[[129 101 134 139 129 139]
 [131 120 136 145 131 145]
 [127 153 123 120 127 120]] | 129

[[140 127 112 137 151 149]
 [123 129 144 128 123 108]
 [128 129 134 129 131 121]] | 140

[[153 126 140 125]
 [133 126 125 140]
 [115 128 115 141]] | 153

[[120 129 131 136 149]
 [139 139 126 119 109]
 [141 118 114 124 108]] | 120

[[147 107 111 117]
 [124 131 115 115]
 [141 128 145 138]] | 147

[[125 129 129 128]
 [150 126 117 139]
 [129 125 145 125]] | 125

[[135 141 133 123 127 153]
 [140 139 109 149 108 136]
 [124 118 133 150 119 118]] | 135
---
[[123 118 141 147 126  99 129]
 [140 132 106 111 107 153 131]
 [142 134 108 112 104 154 136]] | 104

[[128 114 136 145 134]
 [136 111 151 135 133]
 [120 124 146 128 119]] | 146

[[128 134 121 109 103]
 [132 110 128 154 133]
 [112 102 145 133 124]] | 145

[[128 133 127 129 126 136 132]
 [127 138 125 130 124 145 136]
 [129 135 128 147 132 121 151]] | 132

[[122 153 130 116 126]
 [125 126 128 124 136]
 [135 131 128 135 111]] | 128

[[135 124 139 107]
 [128 134 135 130]
 [145 133 119 133]] | 133

[[131 128 134 126 123 126 130]
 [131 125 137 124 115 125 131]
 [135 120 148 118 102 121 132]] | 102

[[128 137 126 136 133 156]
 [118 140 124 118 135 122]
 [130 115 128 128 123 118]] | 128

[[116 110 112 147 146 140]
 [136 113 145 111 118 125]
 [149 121 149 103 128 134]] | 103

[[126 114 116 122 126 127 119]
 [116 123 118 115 141 114 143]
 [120 121 130 110 138 129 106]] | 138
---
[[115 118 140 135 124 133 143]
 [133 156 140 136 119 118 132]
 [144 114 126 147 124 120 125]] gives 132

[[120 135 120 126 111 140]
 [112 123 115 131 132 126]
 [122 123 148 102 134 137]] gives 126

[[152 138 115 145]
 [110 133 131 145]
 [117 135 117 101]] gives 145

[[144 124 112 141 112]
 [131 125 124 147 128]
 [136 150 113 116 156]] gives 128

[[133 122 128 129 105]
 [135 140 122 126 119]
 [143 122 115 138 156]] gives 119

[[133 127 112 130 120]
 [131 127 103 130 111]
 [133 127 114 130 120]] gives 111

[[139 114 124 116]
 [113 118 140 117]
 [127 133 101 106]] gives 117

[[106 133 128 114]
 [131 144 129 138]
 [113 147 133 151]] gives 138
---
[109 104 116 121] ans = 109, 121

[124 128 136 119 105 120] ans = 124, 120

[120 142 148 145 146 121 100] ans = 120, 100

[[128 123 139 129]
 [156 123 101 110]
 [123 117 133 133]] ans = 128, 133

[134 151 130 104 144 157 113] ans = 134, 113

[[118 137 134 131]
 [112 127 104 132]
 [137 117 136 130]] ans = 118, 130

[158 129 126 120] ans = 158, 120

[[134 133 151 131 131 142]
 [137 116 138 127 121 131]] ans = 134, 131

[[119 145 153 142 137 145]
 [ 98 112 136 129 126 102]] ans = 119, 102

[106 149 134 155 132 123] ans = 106, 123
---
135  154  122  119  153 Out: 154, 119

143   99  127  136  132 Out: 143, 99

138  110  116  139  144  155 Out: 155, 110

132  104  130  152 Out: 152, 104

142  139  106  140  130  105
151  115  155  114  125  132
120  134  115   98  135  128
Out: 155, 98

124  132  105  119 Out: 132, 105

105  132  138  113
132  118  130  132
112  142  126  112
Out: 142, 105
---
[[156 143 107 105 145]
 [148 105 104 152 119]
 [103 144 109 112 130]] ==> 156

[[114 113 137 128 152 149]
 [122 122 118 154 127 133]
 [118  99 123 139 137 149]] ==> 114

[[125 106 108 126]
 [130 120 121 127]
 [119 132 129 128]] ==> 125

[[114 145 128 128 129]
 [147 138 104 111 145]
 [128 142 136  99 152]] ==> 114

[[112 152 135 136]
 [125 131 128 124]
 [138 124 137 119]] ==> 112

[[140 137 139 119 104]
 [147 132 113 117 103]
 [122 108 129 114 115]] ==> 140

[[123 101 121 142 109]
 [109 142 102 149 116]
 [112  99 121 146 107]] ==> 123

[[120 149 100 106 145 128]
 [117 155 135  99 148 139]
 [135 122 147 119 129 138]] ==> 120

[[127 129 117 143 122]
 [127 136 137 136 132]
 [126 121 145 107 142]] ==> 127

[[109 102 142 141 141]
 [104 133 127 122 133]
 [100 128 129 127 136]] ==> 109
---
[[110 130 150 121]
 [119 125 130 120]
 [136 137 141 143]]: 143

[[154 105 100 132]
 [144 147 116 120]
 [108 144 153 101]]: 101

[[139 109 110 137 124 120 118]
 [122 109 152 128 148 113 153]
 [124 112 156 124 151 114 156]]: 156

[[101 106 152 115]
 [134 143 128 134]
 [127 123 152 116]]: 116

[[127 149 142 133]
 [109 123 121 142]
 [125 153 130 136]]: 136

[[127 116 126 117 133 122 154]
 [133 130 129 149 126 129 102]
 [121 133 127 102 127 130 151]]: 151

[[137 155 146 124  99 150]
 [136 129 115 125 126 112]
 [151 140 145 132 118 139]]: 139
